In the rows, 128 means zero.
One turn or mirror swaps these rows in pairs. Which row does each one swap with?
The rows were stretched afterwards, more along some directions than others.
gagit: [135 122 144 139 113 147 121 127 147 139 129 167 131 117 116 101 134 120
 128 117 114 104 141 120 104]
vuva: [143 130 142 106 106 150  87 123 120 114 133 161 149 121 163 115 153 142
 126 147 145 122 139 101 122]
pimeg: [136 137 145  99 121 132  92 135 138 111 141 119 127 120 128 125 118 130
 130 176 149 137 144  97 130]
Duf: [139 119 144  70 130 137 108 111 140 138 149 176 134 154 145  94 138 158
 115 146 146 120 137  92 124]
Pag: [156 116 135 127  83 125 108  92 125 136 138 187 130 136 110 128 127 140
 108 121 143 135 149 101 110]
mus: [136 145 148 112  99 145  87  99 134 113 136 184 133 129 153 109 138 166
 128 144 138 124 141  92 109]
Bugam: [134 143 149 115 120 151 115 125 156 124 128 155 129 112 126  90 128 115
 124 141 127 112 153 110 104]
seroz: [132 109 166  95 131 123 117 113 137 126 117 135 115 140 133 128 124 131
 119 138 159 151 149 126 111]
dek: [136 131 168  59 123 118 113  88 136 113 120 140 138 132 140 112 127 116
 146 156 155 119 138 119 137]
Gez: [127 123 137 111 120 140 113 116 158 141 139 188 113 131 118  97 138 131
 118 124 111 111 144 106  85]
big: [140 138 142 113 144 113 112 115 125 103 129 128 131 136 125 124 134 136
 135 167 130 148 149 125 128]
lonu: [152 110 132 141  98 127 105 102 115 130 149 171 135 132 118 138 136 115
 124 119 135 123 153  95 106]
gup: [127 111 146 114 155 128 114 112 152 108 134 148 121 145 154 115 152 147
 127 152 134 153 130 123 130]
pari: [160 121 142 135  90 120  94  89 127 128 142 190 121 147 119 129 138 132
 113 119 134 130 161  79  95]
sud: [162 118 151 127  87 131 105 107 118 121 128 165 148 132 125 137 132 122
 120 128 139 140 145 110 118]
tudit: [121 138 136  65 130 125  96 111 140 136 131 137 125 142 126 105 122 162
 102 155 159 131 147 100 127]
Ses: [149 139 160 105  95 143  74  86 157 128 116 169 133 128 130 102 112 132
 132 124 132 127 135  93 137]
Mirob: [148 127 178 113 111 112 131 122 114 102 126 112 126 127 112 118 122 107
 149 156 145 140 155 128 109]
tiz: [148 122 145 103 127 124 109 126 136  97 119 146 145 137 123 129 141 133
 122 129 148 149 132 113 135]
Lelu: [132 144 155 109 126 151 123 132 161 128 123 157 127 107 128  85 123 125
 127 146 125 113 143 121 110]
pino: [144 126 151 103 129 144 138 127 140 129 130 155 119 138 140 106 132 144
 112 131 131 140 146 129 109]
Dise: [154 144 163 120 106 134  77  97 157 118 114 166 139 118 137 102 108 129
 134 122 132 126 134  93 134]
Ger: [160 111 144 138  81 127  92  93 122 124 139 183 130 133 120 133 136 118
 120 117 139 137 155  89 104]
moga: [142 150 158 124  90 136  71 101 156 121 120 169 130 110 142 102 117 142
 130 123 118 128 135  78 127]
giku: [149 125 149 105 129 140 113 132 144 108 141 149 157 117 118 127 122 138
 140 132 144 107 136 120 141]
Losu: [138 141 132 105 103 154  92 113 138 121 138 186 140 119 139 104 139 155
 129 144 143 118 148  99 111]
pimon: [130 105 158 111 129 144  87  86 135 136 129 172 123 146 199 103 140 118
 142 157 139 129 123 113 145]
lesos: [139 143 148 132 101 112 109  95 126 123 125 128 130 129 113 110 104 113
 140 171 129 138 143 130 145]
Lumi: [140 144 138 109 117 150  94 109 140 120 135 180 134 121 145 110 136 155
 139 149 146 115 148  99 109]
Kedar: [141 146 162 121 100 151  76  93 155 123 114 176 140 116 150  96 119 148
 143 122 127 111 121  99 130]
fanad: [133 124 162  78 111 129 107 102 139 126 137 186 116 162 130 106 133 171
 106 133 143 151 142  86 108]
dokad: [139 141 177  79 117 126  92 109 142 114 118 159 137 163 139 112 119 117
 124 148 139 136 161  99 109]
biri: [130 137 142  74 133 113 117  71 133 127 137 114 127 154 123 112 121 110
 124 175 144 138 134 108 146]
Fale: [142 139 148 111 101 127  69  84 143 122 127 160 124 120 129 114 116 123
 144 127 127 118 130  88 118]
mafo: [131 132 151  73 104 125  79  84 132 130 132 144 100 152 154 121 119 107
 129 159 160 150 152  81 111]
rosis: [146 111 146 106  89 124 107  97 125 137 130 196 108 162 133 117 123 134
 125 127 135 145 144  91 105]
Kop: [128 134 148 116 125 156 119 138 161 128 121 160 127 112 117  91 133 130
 132 135 120 114 150 130 109]
tonu: [155 146 163 122 101 148  75 100 164 121 110 178 150 122 140  97 118 145
 138 115 128 120 136  91 130]
Fam: [141 127 125 110 123 147 109 138 159 124 150 174 132 143  97 101 124 192
  93 129 152 117 145 111 105]
Tun: [152 151 146 106 113 130 104 114 125 110 127 112 127 115 132 116 113 141
 131 147 143 140 139 113 137]
Kog: [141 128 171  99 113 137 113 111 125 106 128 118 122 139 119 112 122 117
 128 147 167 115 150 120  97]
Raku: [149 146 155  93 102 150  73  93 158 112 111 158 145 115 134 109 117 136
 126 125 137 127 131  88 131]
rete: [154 150 157 126 101 144  76  99 168 112 117 176 140 114 133 102 107 148
 131 123 131 133 137  94 129]
muten: [132 124 134  67 133 142 134 124 133 122 136 128 130 131 126 115 143 120
 113 164 157 131 124 111 136]
Bipiv: [130 143 152 133 122 146 117 124 160 121 117 160 135 101 130  97 123 114
 141 141 119 114 141 120 116]
Seru: [139 107 125 124 112 126 133 109 116 134 137 136 103 126 117 116 133 132
 133 153 140 138 128 114 145]
mutum: [133 126 123 110 108 129 106 128 103 121 137 130 118 118 129 120 125 110
 157 159 148 123 143 102 120]
bip: [136 139 158 122 119 158 122 134 160 128 118 155 135 110 125  89 134 125
 135 137 122 109 149 119 104]
senir: [142 119 150  75 130 119 105  67 123 135 142 147 112 164 157 123 137 121
 114 171 141 147 131  90 135]
kaba: [137 130 136 118 121 152 118 145 161 120 124 160 136 109 103 105 137 134
 109 121 119 123 151 116 100]
nud: [139 129 170  85 111 131 116 116 137 108 143 154 128 143 134 109 142 135
 111 143 135 110 147  99 113]
Kek: [129 138 124 109 118 124  98 134 152 124 136 160 112 137 113 118 119 148
 121 146 140 155 165 108 102]
Rud: [132 136 157 115 121 154 117 126 158 135 115 170 141 107 135 100 121 111
 144 121 118 111 145 117 111]
pon: [145 140 152 121 104 139  69  83 161 126 120 186 139 120 155 102 117 129
 132 124 126 120 126  77 140]
viv: [137 117 148  96 130 139 126  94 127 133 109 175 129 152 147 100 131 132
 150 132 141 127 132 127 142]
rezod: [140  86 130  97 131 117 117 118 145 134 155 176 122 138 134 123 157 141
 105 127 139 126 140 102 126]
mabi: [129 125 142  94 129 122 129 131 107 118 142 109 128 123  95 123 126 110
 140 154 153 129 154 112 114]
nusim: [138 121 138 115 110 147  90 111 120 119 133 173 136 119 163 114 152 141
 135 135 152 117 142 103 114]

fanad is swapped with mabi
Pag is swapped with nusim
pimeg is swapped with dokad
sud is swapped with vuva
Tun is swapped with pino
nud is swapped with giku

